In the data rows, the value 128 means zero.
Here are some rows, each followed by its group. Groups can overlap.
[ 76 176  96 143 146 147 171 133 146 147 129  83 122 101 161  90 176  68 142 157 125 120  98 153  98 181  89  76  95
 111 132 146 100  97 128  76 109  79 121 128  98  74 105 115  99  77  79  73  94 115  94 166] r
[112 161 105 119 145 145 158 139 178 152 134  83 117 115 172 102 167 101 138 164 133 118  73 132  82 140  99 111  82
  91 122 135 133  98 129 106 143 128 133  93 150  98  89 117 142 120 106  99 101 113 104 130] k
[143  98 141 150 113 154 103 115 161 125 138 125 148 159 133 118 119 148 148 155 118 108 122 159 139 117 165 146 158
 124 172 158 113 108 123 131 145 187  93 112 184 167  94  86 173 177 184 130  96 149 107  85] v
[ 93 163  88 148 152 157 171 132 139 143 140  94 119 128 156 104 176  91 132 161 128 124  99 142 106 170 107  88 109
 107 128 141 103  90 125  86  99  97 128 133 108  95 100 121 116  88 100  87 102 117  99 167] x
[139 106 145 129 109 127 113 117 132 117 132 139 136 135 112 118 107 138 142 124 113 100 148 147 146 134 161 147 166
 139 143 152 107 132 135 133 133 160  97 122 143 156 116  95 129 159 158 133 114 144 125 113] w
[ 99 169  92 144 147 149 166 139 165 159 130  84 131 132 178 114 174 100 143 172 147 126  72 129  83 146  93  91  90
  96 120 131 134 106 135 101 120 131 135 112 151 105  97 113 150 112 108  97 101 117 109 136] k
[137 113 145 113 128  96 108 140  82 103 133 165 117 127 100 180 103 156 106  88 142 163 148  77 139  92 120 145 127
 157 103  80 169 182 141 160 128 112 161 144 115 137 190 173 105 118 117 168 185  98 172 127] y
[142 105 151 133 110 153 104 121 145 124 129 140 141 150 116 127 114 139 137 134 112 131 140 148 146 125 161 151 151
 120 171 152 123 121 121 134 150 165 101 126 161 153 105 102 155 161 156 134 114 151 114 100] y
[ 86 187  82 130 153 144 184 139 151 153 125  74 118  98 173  87 178  75 142 162 137 116  79 134  75 175  79  84  76
  91 109 136 107 105 126  85 130  84 140 111 113  80  97 122 120  88  85  84  97 114 112 164] x
[156  86 175 116 104 115  91 106  98  98 134 160 118 134  80 129  84 150 115  95  96 118 176 142 176 117 169 166 171
 159 148 138 111 146 106 146 137 137 109 144 120 154 149 130 117 156 168 146 144 151 131 106] n
[ 79 184  86 137 149 140 181 132 148 153 136  70 126  91 168  91 178  65 131 163 131 121  94 149  95 170  85  61  91
 119 116 152  91 100 124  66 112  73 120 123  84  62 106 118  91  71  73  75 102  96  91 172] r
[131 121 142 102 144  91  99 140  89 118 113 162 131 127 103 189 105 159 103  81 158 188 149  73 128 101 111 136 124
 147  86  73 178 167 138 169 116 115 173 164 119 133 187 182 106 107 113 171 181 107 172 147] y
[ 94 180  91 125 152 141 179 135 144 152 120  91 112  89 161  81 174  62 141 155 128 113 104 155 100 179  93  77  94
 112 126 156  88  94 134  75 108  61 114 123  67  66  99 118  88  78  71  73  95 124  95 169] r
[151  97 157 116 116 121  97 116 111 106 133 156 130 138  98 134  95 148 132 102 116 130 159 134 160 105 155 158 164
 147 149 133 130 151 129 153 136 145 120 140 140 156 135 130 126 158 163 149 144 142 145 105] n
[140 110 141 126 116 147 120 122 146 131 136 127 131 152 125 116 116 133 137 142 109 115 130 153 144 129 154 130 155
 138 161 159  99 113 108 124 131 157  91 133 155 145 105 100 144 159 154 128 112 134 104  99] w
[143  98 128 154 112 138 117 115 142 120 135 128 156 160 121 130 117 155 139 139 117 105 144 148 152 114 163 140 168
 133 143 147 107 124 129 139 126 176 100 128 165 169 112 104 165 168 173 134 104 146 119 104] y
[103 156  95 141 141 166 163 125 164 168 123 103 129 142 171 129 160 100 121 166 139 155  93 135  92 143 103  95 104
 116 148 138 123 101 127  95 131 123 130 132 145  95 105 109 150  95 104 103 104  98  98 149] k
[143 126 141 105 148  70 106 146  79  97 123 164 121 118  95 183 111 159 110  69 155 166 154  62 136  97 104 154 110
 127  63  57 182 171 127 174 119 105 193 144 101 139 189 201 113 105 111 172 182 122 200 141] y
[146 128 142 108 143  81 112 146  86 115 119 163 126 119 107 191 105 157  92  89 160 171 153  65 124 105 106 135 106
 144  74  72 187 172 153 167 121 100 183 153 111 123 184 193 114 105  93 170 188 110 185 138] y
[132 111 136 145 107 151 113 111 128 122 141 138 142 147 117 113 121 133 132 139 118 100 145 157 152 136 161 133 158
 145 155 156 104 117 121 120 127 152  92 132 140 148 107  98 137 154 161 118 104 144 102 116] w
[155 105 148 102 132  92  97 154 108 130 122 164 122 140 111 187 104 176 105  91 149 178 135  69 125  89 122 176 111
 134 100  74 196 172 141 180 141 149 180 136 149 150 171 178 146 134 126 183 183 123 185 104] v
[125 120 135 117 112 124 123 123 134  96 140 120 116 110 119  78 122 115 154 125 105  80 128 161 144 143 148 150 146
 121 156 160 101 116 128 121 142 137  96 100 122 138 103 100 107 152 142 113 117 149 122 111] w
[157  81 156 135  91 163 103 116 162 144 133 139 139 165 124 124 100 158 125 146  99 123 139 154 144 103 180 168 160
 145 194 160 113 122 116 138 158 198  84 121 192 175 102  93 184 191 187 145 113 148 101  80] n
[129 104 167 116 103 123 109 105  96 107 131 156 117 120  82 116  90 119 125  92  93 118 187 156 176 127 165 142 167
 177 153 152  93 144 116 120 117 110  90 154  82 135 140 113  78 145 135 131 144 149 110 127] k
[129 115 140 145 110 153 131 124 132 125 131 117 133 125 123  99 125 113 142 141 109  94 127 165 149 143 154 129 158
 142 158 159 106 126 122 117 125 143  91 115 124 142 111  88 124 148 152 114 103 141 106 117] w
[153  98 144 138 113 151  97 114 148 119 138 136 141 151 133 119 118 157 136 147 111  95 124 149 139 118 167 162 155
 111 156 153 115 111 126 143 157 188  98 113 196 175  95  92 179 182 189 139 103 170 124  89] n
[139 117 157 108 118 107 111 125  96 113 118 153 122 112  95 127 101 135 125  92 112 125 158 126 155 138 139 146 140
 151 130 120 129 150 121 140 129 113 128 138  91 131 150 146  99 132 132 138 150 139 144 134] k
[152  91 168 115 108 121  94 113 101 108 126 160 130 131  89 127  88 156 128  93 108 129 169 138 172 114 160 161 172
 156 141 132 115 145 116 148 140 143 115 145 122 154 144 125 114 161 162 150 137 148 142 113] n
[ 91 162  89 140 143 151 154 134 156 155 128  94 135 136 168 116 166 100 135 167 142 127  93 135  85 153 101  86  98
 108 127 138 128  93 134  96 127 117 126 115 134  98  95 115 139  99 112  94 104 111  97 145] x
[144 105 138 127 108 140 118 122 146 125 122 127 131 142 119 111 113 138 153 131 101 100 142 153 143 134 162 142 159
 138 165 157 110 122 127 132 145 157  99 121 143 153 109  97 145 166 161 129 120 138 111 103] w
[ 90 175 100 118 153 146 165 139 156 153 125  88 123 105 168  93 172  77 143 165 135 117  86 145  87 164  93  84  88
  91 120 143 116  99 127  81 108  92 129 126 101  80  96 118  98  89  86  80  99 122  98 150] r
[155  83 168 116  98 118  94 107 110 105 133 160 128 140  87 119  88 153 135 102  99  94 162 149 175 112 175 165 177
 164 155 143 108 140 122 151 133 152  97 131 129 166 137 111 128 177 172 153 134 156 133  98] n
[142  97 165 127 110 118 110 115  86  91 118 160 129 117  76 131  84 140 122  88 110 116 187 140 188 120 166 140 180
 178 125 140 112 156 121 137 121 111 103 155  86 144 160 121  85 140 144 143 150 140 134 121] t
[126 105 145 126  99 153 119 125 157 126 115 118 131 130 126  99 109 136 141 140 102  97 131 161 145 134 158 142 155
 131 178 168 106 121 133 125 149 159  87 118 150 149 102  84 140 172 161 125 108 157 116 105] k
[ 91 179  81 141 163 139 176 133 148 148 139  83 128 113 173  97 184  92 138 171 135 106  79 139  80 167  85  84  92
  91 105 137 118  82 143  89 109 100 133 105 125  85  94 117 116  92  96  84  92 116 106 161] x
[ 94 177  89 127 161 144 168 135 163 160 124  84 131 113 171 105 177  90 133 168 136 131  78 132  84 163  86  93  82
  86 123 132 122  94 138  93 115 106 141 112 130  86  99 113 121  93  91  90 100 114 110 144] x
[158 101 148 117 125 113  95 135  84 124 116 168 127 144  94 175  92 167 113  86 128 178 158  95 147 107 139 156 156
 158 118  95 158 174 134 169 127 138 158 150 128 153 168 153 127 140 143 171 162 128 170 124] v
[132  99 157 123 109 115 113 115  96 102 128 153 118 123  90 125  89 143 128  92 109 114 170 133 166 115 153 150 166
 167 139 134 116 159 121 142 135 119 117 139 104 145 155 134 103 148 143 148 151 139 140 129] t
[139 122 149 112 133  89 121 140  83  99 122 157 121 105  92 151 100 147 121  79 125 139 151  99 153 116 116 140 137
 157  88  98 153 173 138 154 130 101 158 136  85 128 174 172  92 120 110 154 172 120 166 134] t
[161 128 129 108 147  84  95 167  98 149 103 174 135 147 125 238 113 186  77  87 188 211 129  23  97  77  93 155  84
 119  54  29 238 183 154 199 130 139 220 136 153 142 192 205 154 109 113 196 197  96 209 125] v
[142  91 161 128 106 115  93 109 102 106 139 149 128 137  88 133  93 156 128  98 112 121 166 135 174 122 163 152 160
 159 150 135 130 149 117 146 140 139 111 133 119 154 149 132 123 156 157 151 145 141 133 116] n
[143 122 136 106 147  87  97 147  77 118 122 173 125 137 105 180 112 171  99  85 154 171 148  70 122 115 110 150 113
 133  87  66 195 168 141 174 128 120 187 147 133 137 185 181 124 115 121 171 178 123 184 133] y
[150 109 144 112 133 113  89 142 105 119 123 173 129 154 106 179 101 164  96  97 145 163 150  78 126  95 129 161 120
 141 106  88 173 158 143 169 147 138 158 142 145 144 169 162 136 138 133 174 170 123 165 118] v
[ 87 165  92 126 147 143 174 127 151 147 124  80 112 105 163  87 166  78 126 155 130 120 102 151 100 156  93  82  92
 104 119 149 106  95 121  80 104  81 126 120  80  75 104 122 102  87  78  83 106 123  94 163] r
[132 110 143 124 113 126 114 118 124 109 132 139 133 126 110 121 111 141 138 121 112  98 138 153 152 118 150 149 159
 135 139 145 102 129 125 134 139 145 103 119 133 152 123 107 131 158 148 132 119 151 122 112] w
[138  98 163 129  95 120 103 106 106  99 124 154 121 127  85 116  92 144 129  95 104 103 166 148 180 124 171 158 173
 159 155 149 103 141 127 139 137 143  99 146  97 160 138 122 114 164 159 145 136 152 133 118] t
[148  94 131 142 100 150 101 121 142 117 141 138 147 144 118 119 110 148 137 138 109  90 142 152 146 112 164 147 163
 129 159 153 112 105 129 138 143 172  94 111 170 160 105  97 152 164 172 130 109 153 115  97] y
[157  88 165 126  99 125 105 113 104 106 139 149 128 136  86 123  98 153 124 107 111 111 183 139 175 116 172 151 168
 150 151 143 116 135 116 144 130 147  98 137 125 161 138 112 114 156 166 144 135 151 126 118] n
[174  85 140 143  99 160 104 106 152 139 132 139 159 165 126 131 109 153 143 148 113 106 140 149 141 114 180 154 160
 120 165 149 115 108 129 144 135 204  93 117 193 179 103  87 183 179 185 140 101 155 114  88] v
[163 120 153 106 136  97 106 152  98 133 103 162 129 123 112 177 104 168 108  88 151 167 138  72 124  98 115 165 115
 127  84  70 184 170 141 177 138 135 190 132 138 143 168 173 140 130 128 170 175 122 190 121] v
[150  92 150 136 101 114 108 113 109  93 142 154 128 133  92 140  94 152 128 104 109 128 162 127 164 103 156 155 163
 157 143 133 119 155 122 147 137 141 113 140 123 155 150 139 129 150 153 152 145 137 136 113] n
[157  99 159 104 127  88  80 134  87 113 118 174 128 126  96 176  92 182  97  83 148 169 166  83 148  86 137 167 131
 145 103  78 171 170 137 180 141 136 167 151 136 156 178 175 128 144 139 179 186 136 183 114] v
[148 111 152  97 125  92 112 141  94 121 109 159 110 121 103 163  98 156 113  82 140 170 152  80 134  92 123 157 118
 143 100  82 172 176 128 168 130 119 170 141 110 139 174 177 119 128 125 173 177 113 178 123] y
[153  85 166 118  95 120  88 108 111  90 132 156 127 136  87 100  87 143 138 108  98  76 167 161 179 113 175 169 182
 150 158 163  93 142 123 143 146 156  83 126 133 173 122 101 129 185 170 141 122 168 130  96] n
[ 93 174  94 127 142 145 167 129 147 154 129  90 125 111 162  98 169  79 129 160 129 119  93 145  94 163 103  85  97
 103 117 142 109  89 127  86 114  99 122 127 105  83  97 105 115  98  91  86  99 126  91 160] r
[ 83 181  81 137 153 148 177 138 160 156 127  84 137 103 169 103 180  78 142 168 135 125  71 138  87 162  85  76  97
  94 116 137 116  86 142  83 109  94 133 111 116  79 100 118 119  84  84  82  97 103 101 159] r
[ 99 169  92 133 159 148 165 139 151 158 126  94 127 116 179 116 175  96 119 168 146 134  83 127  81 149  83  83  83
  95 110 130 122  92 135  93 117 104 145 113 138  91 102 116 134  93 101  91 101 113 110 149] x
[119 153  95 138 163 168 140 149 174 173 123 101 135 165 179 146 163 129 112 174 161 166  72 118  73 130  93 113  88
  93 134 119 161 102 139 115 148 145 150 112 194 107  97 107 178 118 126 114  95 114 113 120] k
[103 166  98 140 154 163 160 138 153 164 123 106 138 141 175 129 167 103 115 171 150 144  97 127  84 144  96  86  95
 101 120 126 134  84 132  94 118 113 136 120 147  89  98 113 151  98 104  96  94 121 101 139] k
[153 105 142 131 114 115 117 118  99 118 126 151 123 132  95 121 104 144 124 104 109 118 159 133 167 129 149 151 159
 143 128 135 121 155 112 145 122 133 127 132 106 151 147 138 119 146 147 145 130 150 139 123] t
[104 180  76 129 163 150 179 145 151 159 125  95 134 129 184 117 183  97 128 170 158 139  66 118  70 155  79  84  79
  89  93 111 145  96 146 102 108 116 154 108 147  85 106 128 129  91  92  94  99 112 114 148] k
[139 104 128 147 108 149 129 110 149 117 142 119 149 141 128 112 118 135 145 146 113 105 129 155 146 114 157 134 154
 128 145 159  99 126 119 128 131 166  95 115 160 158 108  98 155 163 162 127 101 144 109 108] t
[149 104 162 115 103 139 112 123 146 120 118 122 134 132 119 103 107 135 147 134  99 100 136 159 144 127 159 153 153
 123 154 158 106 123 115 129 153 153  98 111 150 149 103  94 146 160 159 128 110 149 116 106] w
[130 103 138 161 101 149 116 121 146 119 137 143 146 157 123 126 115 133 138 136 108 103 133 153 155 118 161 141 171
 146 161 155 102 129 129 130 130 169  98 121 153 157 122 101 154 160 168 130 108 141 112 105] y
[160 112 143 112 133 106 106 149 113 138 106 160 133 153 120 188 106 178  98  93 163 179 143  64 117  79 115 162 107
 133  87  66 194 177 148 180 143 144 185 129 159 150 172 171 163 130 130 181 170 114 184 115] v
[101 154  97 145 137 147 157 117 131 140 140 105 127 124 152 112 160  96 134 157 130 132 115 143 111 152 112  82 125
 131 127 147 101 110 128  90 105  99 112 140 106  92 119 119 111  90 104  97 107 105  92 159] x
[124 145 130 104 145  78 128 134  70 114 130 157 101  90 101 144 117 138 108  82 141 151 150  84 129 126  99 129 104
 144  72  81 162 175 132 147 127  68 168 143  68 109 184 195  88  97  78 147 192 110 173 160] k
[128  94 161 135 107 103 104 112 102  71 141 161 109 118  81 113  98 148 150 100  98  89 166 145 180 132 162 158 175
 148 150 142 102 141 112 142 139 133 104 145  99 152 142 122 108 153 162 143 140 157 138 121] t
[135 128 132 123 140  77 115 144  76 111 121 153 136 109 103 189 113 162 106  83 154 169 144  62 130 103 101 137 110
 122  63  57 172 185 140 171 119 111 191 151 111 137 195 189 121  98 105 171 185 105 197 145] y
[ 97 166  94 132 144 154 168 132 171 156 132  86 119 119 170 101 174  91 136 161 136 130  88 138  91 155  99  95  88
 101 131 137 118  88 127  94 127 112 130 110 138  91 100 116 139 100 106  92  96 111 103 147] x
[150 125 132 104 133  81 108 157  87 125 127 162 132 134 118 198 109 168 105  86 165 185 131  49 111  83 103 149 107
 148  68  51 213 185 157 182 124 133 199 141 123 140 191 207 130 124 115 185 199  89 191 124] y
[146 135 130 118 144  94 122 158  85 144 103 157 125 124 131 203 117 151  80  94 169 200 146  57 105  91  92 125  94
 140  67  58 193 181 142 161 114 105 198 157 110 120 190 190 126  90  97 166 183  94 182 140] w
[141 102 138 138  96 144 130 120 150 118 122 116 135 146 122 108 116 128 154 137 117  98 140 156 149 125 160 146 154
 129 158 156 110 126 122 131 135 163  99 115 151 151 105 103 160 162 165 128 103 146 115 105] y
[142 112 122 124 136  89 115 136  92 107 131 166 130 135 108 192 110 167 113  88 148 161 150  73 133  97 115 145 123
 141  88  73 174 173 154 172 121 128 175 139 118 146 182 185 133 117 125 175 188 108 179 135] y
[144 100 138 158 107 170 117 122 155 137 137 126 148 156 127 129 120 133 139 153 108 122 136 163 142 111 169 129 166
 137 172 165  98 113 119 122 136 175  81 124 176 156  98  79 162 160 169 123  97 136  95 101] y
[131 105 155 126 117 105 111 125 100 102 124 160 123 130  92 159  99 151 109  92 134 160 167 105 157 103 142 145 142
 161 112 105 143 160 134 146 124 116 139 158 107 137 170 154 112 123 129 157 167 125 153 133] t
[144 107 145 121 111 103 108 128  96  98 138 156 121 124  99 137 103 143 123  99 120 116 162 120 160 108 145 150 148
 154 114 121 130 156 130 145 126 121 123 134 111 151 153 146 116 146 133 152 152 135 153 112] t
Which 3 other groups have their centres nearest to the centre of group t, nearest first?
n w y
Which 3 groups are nearest to each row below, nearest first, going by the distance to the group's nearest row?
[ 95 165  90 147 145 156 159 132 156 143 126  95 127 130 166 104 163  84 134 164 133 129  95 138  96 152 103  88 106
 111 132 143 116 105 128  93 113 110 120 131 125  97 104 106 130  97 105  95 104  99  95 145]: x r k
[160 107 163 132 113 118 106 119  89 109 128 153 127 116  98 133 100 149 118  91 126 128 167 112 155 106 141 157 145
 141 110 112 127 156 128 147 136 126 130 130 116 150 155 138 120 131 141 147 144 132 156 119]: t k n
[144 103 145 138 102 152 112 120 165 124 128 130 146 142 128 104 117 134 156 148 102  99 123 162 147 108 166 145 151
 120 162 165 109 113 127 130 146 180  82 100 176 165  97  80 163 171 161 128  96 149 113  85]: v y t
Which 2 groups are nearest to each row below, nearest first, going by the distance to the centre of the group?
[102 161 102 123 140 145 164 133 163 164 126  87 127 119 175 118 159  92 125 160 141 137  88 128  81 142  96  94  87
 105 118 132 130  90 136  97 118 114 131 118 136  92 107 119 131 100  95 100 111 102 106 149]: x k
Which 3 other groups have their centres nearest to the centre of group n, nearest first?
t w y
Which 3 groups are nearest to each row below, nearest first, going by the distance to the centre of the group?
[126 109 163 128 107  94 113 109  90  92 137 140 123 101  81 117  96 134 136  95 102 103 173 146 178 123 157 126 172
 156 129 140  93 141 110 126 114 103 100 145  70 139 146 136  79 132 131 132 151 140 129 132]: t n w
[142 113 150 106 109 107 114 124  90 113 117 149 119 114  91 129  99 140 121  92 116 121 161 121 157 126 140 153 151
 148 124 122 128 156 127 145 132 118 129 147  96 144 155 142  95 136 138 145 153 136 152 135]: t y n
[116 117 120 150 110 140 133 104 139 115 138 125 130 127 121 105 131 114 145 140 108  95 133 162 150 144 152 120 153
 134 160 162  89 113 128 112 124 136  93 128 118 138 115 108 127 137 147 114 106 132 103 124]: w k n
[157 100 159 117 114 115 106 125 104 116 120 159 126 144 101 147  98 149 108 103 125 147 162 124 154 112 154 152 148
 145 135 123 143 149 125 154 126 137 139 139 128 146 147 134 125 142 144 149 151 131 143 122]: t y n
[140 100 127 152 107 168 110 106 159 130 125 137 157 167 129 125 117 148 131 147 119 109 132 154 144 114 166 155 161
 121 157 155 110 105 129 136 144 184 100 129 186 172  95  79 186 176 189 129  86 168 115 100]: w n t
Which 3 other groups have their centres nearest to the centre of group y, nearest first?
v t w
Which 3 other groups have their centres nearest to the centre of group k, nearest first?
x w r
Which 3 groups are nearest to each row below, nearest first, going by the average distance to the group's rows?
[110 157  92 147 157 150 151 136 167 170 126  93 130 158 179 133 165 109 120 173 151 145  85 123  76 132 100  95  82
  97 125 128 142  88 129 108 129 133 137 106 163 104 100 118 169 106 108 109 106 117 105 128]: x k r
[155 101 136 135  99 161 106 131 164 143 137 126 143 164 143 126 120 146 130 156 116 122 112 143 121 115 158 148 138
 117 163 145 128 121 143 139 154 199 104 103 205 167  96  84 189 182 172 137 102 138 119  83]: w n t
Which 3 other groups have their centres nearest to the centre of group w, nearest first?
n t k
Which 2 groups are nearest to each row below, nearest first, going by the distance to the group's nearest row?
[161  96 139 140 107 158 104 119 151 140 130 128 146 160 136 117 121 154 141 147 125 106 118 148 131 122 161 159 153
 119 162 153 128 111 143 148 146 195 102 113 192 172  91  85 178 180 182 134  99 148 122  80]: n v
Which 2 groups are nearest to each row below, nearest first, going by the average distance to the group's rows?
[138 129 102 147 130 166 132 132 172 177 122 107 158 167 173 155 150 138 112 170 154 155 102 125  90 114 118 111 106
 108 130 127 142  99 129 122 132 166 134 114 195 127 102 105 182 129 135 121 101 119 107 119]: x k
[144 106 151 118 115 117 110 126 106 118 114 151 141 151 103 146  99 163 127 102 133 128 148 113 149 117 139 167 149
 136 122 107 144 155 137 165 133 145 142 131 142 159 152 137 137 155 158 160 143 145 168 119]: t n
[103 163 105 123 152 135 163 129 158 151 133  85 124 112 164  99 166  85 144 157 136 117  96 147  96 150  95  86 101
 104 136 146 113  97 109  90 117  96 128 106 109  85 102 119 112  96  98  88 105 115  95 155]: r x
[ 95 170  80 150 153 131 172 124 155 138 154  91 133 111 165 103 174  85 151 159 140 112  89 143 102 160  95  80 105
 114 116 141  99 105 123  92 117  92 127 118 112  84 109 129 124  92  93  86 103 102  97 147]: x r
[127 130 143  99 139  73 115 134  73 112 124 153 119 100 100 162 112 151 105  78 146 159 154  78 134 113 104 131 110
 145  68  75 173 171 136 161 111  86 183 131  84 118 188 200  90 106  97 159 190 100 182 152]: y v
[104 162  85 144 146 167 166 134 172 171 128  98 153 149 186 138 179 106 118 175 149 159  82 120  73 131  93  90  90
  93 119 121 140  88 137 103 120 137 137 121 166 100  95 115 163 104 107 101  94  98 102 142]: x r
Which 3 other groups have their centres nearest to the centre of group x, nearest first?
r k w
